A single turn carries every row of the set below to another of its rows. Some are shown first; where does it send the rows asked next?
Ziza: [-21 -44  17 -13 -19   5 -27   7   1 -19 -29  21 -23 -22  13 -54  37   2
 -22  15 -12 -19   4 -32   7 -53  41  37 -14 -21   5 -16  -1   7]
piv: [ 23 -14  28   4  -2  71   8 -11  10 -12 -31  27  18 -21   6  17  44  -3
 -25  19 -16  37 -11 -38   7 -11  11   2   9  20   5 -29 -16  53]
Fifi: [-24 -28  17  -5  -6  23 -11   5   3 -10 -25  29  -7 -35 -10 -36  31  19
 -57  10   3   4   2 -43   8 -58  32  33 -13 -12  -1 -34  10  35]
rer: [-11  16  27 -16 -27  20 -14 -12  22 -50   0 -12  -4  11  26 -37   2 -30
  -9  27 -46   2   4  33 -13  -1  41  16  -8 -31  29   7 -32  13]
Kesig: [-24   1   0 -15 -27 -29  18   5 -45 -32 -27  -6 -25   3 -25  17  42  17
 -42  -1 -17 -11 -19 -24 -23  15 -12  31   5   1  38 -10 -13  13]
neve: [-18   8 -15 -33 -12 -39   8   4 -42 -29 -30   8  -9 -16 -15 -11  46  23
 -49 -22   0  10 -33  -6 -26  12   8  30  15   1  28  -2 -22  27]
nibe: [-24 -41   5  -8 -18  -3 -28   5   8 -14 -25  18 -23 -11   3 -52  29   7
 -31  15  -5 -20   2 -27  12 -54  38  36  -9 -17  11 -22  13   7]
Kozo: [-16  -2  13 -34  -9 -29 -12  -3 -41 -44 -18  21 -29 -24  21  -5  53  11
 -46 -16 -13   9 -33  -9 -22  12  35  30  22 -12  28   8 -36  21]
fiv: [ 12 -22  24   1   6  55   7 -20 -15 -13 -48  36  -5 -22   6 -20  49  11
 -38   8  13  23   6 -50   9 -22  14   3   7   4 -10 -38  -4  48]
lik: [ -1  -1   4 -15 -26   2 -23 -11  31 -36 -18 -12   0  27  21 -29   2 -28
  -6  29 -34   1 -10  46 -10  -9  39  10  -4 -26  25  18 -27  10]
sabe: [ 23  10  17   8  -8  63  16 -19  22  -9 -27  25  18 -12  -8  12  40   6
 -38   7   0  26  -9 -24  14 -23  -2  -1   4  18  15 -40   7  43]
Dozu: [  3   3  -3 -34  -8 -38 -16 -21 -35 -31 -31  15 -23 -10  27  -9  64  -1
 -38 -25   0   2 -37   4 -15   5  21   9  16  -7  27   9 -21  14]
Ver: [-19  11  11 -10 -21  10 -17 -10  31 -45   6 -16  -3  25  10 -31 -12 -21
 -21  33 -42   6   1  34 -12   1  42  19   2 -24  36  -2 -18  16]
vomap: [-34  -1  10 -14 -44 -27   7  24 -36 -33 -26  -9 -28  12 -27   4  29  10
 -26  15 -40 -17  -3 -17 -14   3 -12  40   5 -10  32  -7 -25   7]
muka: [-20   6   7  -8 -29   6 -20  -4  31 -44   3  -9  -8  27   8 -23 -10 -17
 -25  32 -39  -2  -6  39  -8  -5  44  25   7 -25  32   9 -24  11]
Zavo: [ 15  16  17  11  -7  48   4 -24  29 -28 -23  -2  31  28   7  -3  10 -29
 -10  43 -39  34   7  20  -9   6   8  -3   3   0  14  -1 -24  47]
vuse: [  9  23   9  11 -30  38   0 -10  26 -47  -7  -6  10  40  -4 -24 -13 -23
 -22  21 -34  21  11  34  -7   4  20  17  -3 -21  39 -13 -23  24]
Mufi: [ 12  16  24   3 -31  46   2  -2  19 -53 -16  -5  13  22   6 -27  -6 -23
  -8  25 -42  29  13  27 -15   7  31  22 -10 -30  31  -1 -42  29]
subis: [ 20   5   9   9 -24  39 -12 -14  18 -39 -18  -6  13  41  12 -23  -2 -38
  -5  29 -41  26   7  29  -8  10  23   5  -3 -14  29  -2 -35  29]
Zuze: [ -9   1  19 -28 -32 -21  23   6 -52 -36 -47  -5 -18 -20  -7   7  59   8
 -18  -6 -20  -7 -18 -25 -31  12  -8  27 -13 -12  26   5 -35  13]
lozat: [ -5 -40  -1  -2   2  14 -24 -13   4   7 -37  25  -5 -15  -1 -34  41  -1
 -46  10   9   0  -5 -34  15 -58  20   8 -11   3  -6 -30  18  34]
Nidi: [-11 -17 -11 -18 -36 -42  -5  15 -25 -14 -54 -21 -14  24 -22   3  34  -1
  -5  18 -26  -4 -17  -8 -15   1 -17  18  -1  -5  27   6 -16  13]
ludu: [  3 -19  23  -1   4  52  11 -11  -7 -18 -46  34  -3 -27  -8 -19  37  26
 -44  10  16  32   7 -51   3 -23  21  16   8  -3  -4 -40   1  52]
riza: [ 13 -14  12   1   4  45  11 -21  -4  -9 -51  32   0 -17  -6 -21  41  19
 -44   5  24  26   3 -43   9 -27  10   3   5   1  -3 -43  12  47]
vilu: [ -9  -2  19 -25 -47 -23   7  15 -42 -29 -51 -11 -19   0  -3  -6  51 -10
   1   6 -37 -18  -6 -11 -16  -4 -17  23 -15 -17  21  10 -38   3]
ref: [ 17   4  30  -1 -11  67  23   0  23 -20 -34  23  22 -34 -13  10  33  20
 -32  13  -6  44  -9 -33   0 -21  14  18   0   2  15 -34  -7  52]
Zuda: [ 14   3  24 -16 -30  71  19  -5  10 -27 -48  17  23 -33 -13  -2  33   7
 -47   9 -11  36  -7 -35  -1  -9  24  21   8   8  -4 -39 -16  65]
muda: [-15   0   3 -35 -11 -26   5   5 -59 -35 -29  15 -14 -26   4 -10  57  10
 -40 -19 -14   7 -29 -15 -25  19  12  28  16   2  18   6 -44  28]
todi: [ 18  13   5  -9 -28  61  17 -20  15 -15 -44  15  23 -12 -18   0  32   2
 -57   2  -1  24  -8 -24   9 -13   8   9  11  19   1 -49   5  58]
Seto: [-12   4  -9 -34  -9 -46  -9  -7 -22 -35 -25  11 -21 -12   2  -7  44  23
 -50 -19   6  15 -40   2 -22   5  29  28  19 -14  39   2 -10  21]
veri: [ -4   3 -15 -32  -8 -36   1  -9 -51 -20 -35  10  -9 -10   3 -12  61   1
 -38 -25  -3   2 -33  -3 -18  13  -1  11  13  10  19   4 -27  23]
nudap: [ -1   5   8 -15 -20   7 -22 -17  30 -36 -12 -19   5  25  22 -35   0 -34
  -3  32 -37  10  -5  39 -14  -2  37   6  -7 -24  29   9 -20  16]
zal: [ -2 -19  -8 -22 -19 -37   6  -2 -45 -18 -53 -14 -13   7 -11  15  53   0
 -15   4 -13   2 -28 -22 -27  18 -11  12  -1   5  28   7 -19  21]
tebul: [ 24  -7  14 -12 -22  69   5 -20   1 -14 -50  18  20 -14   1   3  43 -15
 -43  10 -14  28 -10 -32   7  -4  15   1  14  26 -12 -37 -16  63]
nel: [  0  36  20  13 -15  49  17 -19  34 -38  -8   0  26  23  -9  -3  -1 -12
 -30  38 -35  26  13  21  -7   0   6  12   2  -8  24 -13 -15  42]
Suma: [ 10  28  37   4 -18  58  17 -13  27 -44 -22   2  28   4   5  -9   9 -17
 -10  39 -41  35  14  15 -16   1  15  13  -6 -18  15   0 -36  44]
bon: [ -7 -42  26 -10  -3  30 -20  -2 -10  -7 -38  30  -7 -38  14 -38  50  -4
 -35  11  -5   3   0 -46   8 -54  31  17 -17  -8 -15 -19  -9  35]
Kifab: [-14 -50   4 -11 -14  -2 -34   0   4  -8 -34  17 -20 -10  13 -52  38  -5
 -19  16  -7 -19  -1 -27  11 -53  37  25 -11 -14   4 -16   7   8]
nuzo: [-10  11  23 -15 -33  16 -14  -7  22 -50  -5  -4  -8  12  25 -30   5 -27
 -12  26 -44  -8  -1  39  -8  -9  41  20  -5 -32  24  16 -39   6]

nudap moves to Ver
Mufi moves to subis
vomap moves to vilu
And these:
nel moves to Suma
zal moves to Kesig
Zuda moves to tebul
fiv moves to riza
Seto moves to Kozo
piv moves to sabe
Ziza moves to Kifab
lozat moves to Fifi
lik moves to muka
muda moves to veri

